In the data rows, zero lies at 4.5, halfway between 4 and 5.
Some points, one per row:
[6 2 4 1 8 4 4 6]
[6 7 4 8 0 6 8 2]
[3 6 4 1 6 3 2 5]
[5 4 5 1 6 4 2 6]
[7 4 4 1 9 6 1 6]
[3 6 2 9 0 6 9 3]
[8 3 6 0 9 1 0 6]
[4 4 4 2 5 3 3 5]
[4 5 6 5 3 6 4 4]
[8 4 5 6 1 4 6 2]
[4 5 5 2 7 4 0 6]
[4 5 4 5 2 4 5 3]
[5 4 6 1 8 5 3 7]
[5 3 5 5 5 6 4 6]
[4 5 5 7 2 7 9 3]
Here are 10 more points, each followed by its number:
[5 4 4 3 7 5 3 6] 0
[3 4 5 9 0 6 9 1] 1
[4 6 7 9 0 4 9 5] 2
[4 4 6 4 4 3 7 3] 3
[1 5 4 9 0 8 7 1] 4
[6 6 4 6 3 5 5 4] 5
[3 6 4 5 3 5 4 3] 6
[5 2 5 0 9 2 0 8] 7
[5 4 5 3 4 5 3 5] 8
[6 4 5 4 5 2 6 6] 9
Which three of these numbered points are nearest to each point below, ignoring the direction in which the first points spread most? Their numbers follow each, nearest first.
[4 5 4 5 4 4 2 4] > 6 8 5
[5 3 4 1 8 2 1 7] > 7 0 8
[4 3 2 9 0 5 9 4] > 7 0 9
[4 5 4 8 2 7 7 3] > 0 8 5
[3 3 5 5 4 4 3 6] > 7 8 1
[4 5 5 9 1 4 7 4] > 7 2 9
[6 3 3 0 9 5 0 9] > 0 5 8
[3 4 4 9 2 6 5 3] > 4 1 0
[4 3 5 3 6 4 3 4] > 1 8 7
[4 4 5 0 6 2 5 5] > 3 9 7
[3 4 5 7 2 6 6 2] > 1 4 8
[3 4 5 7 2 5 6 3] > 1 7 8
[6 4 4 4 6 7 4 5] > 0 5 8
[4 5 2 6 5 5 5 6] > 0 7 5
[5 5 6 4 4 3 5 4] > 3 9 8
[6 4 5 0 9 2 3 7] > 9 3 7
[4 6 4 5 5 5 6 6] > 0 5 7
[4 6 4 6 3 4 5 2] > 6 5 8
[5 4 4 4 3 4 4 3] > 8 6 7
[6 4 5 2 8 3 1 5] > 5 0 8
[4 3 5 6 4 3 5 3] > 1 7 3
[3 4 4 6 2 5 6 4] > 7 8 1
[6 4 6 1 6 1 2 5] > 3 9 7
[5 4 4 2 7 4 3 6] > 0 7 5
[5 5 5 7 3 4 8 5] > 9 7 2
[4 4 5 2 7 5 3 6] > 0 8 7
[5 5 5 6 1 4 5 3] > 8 5 7
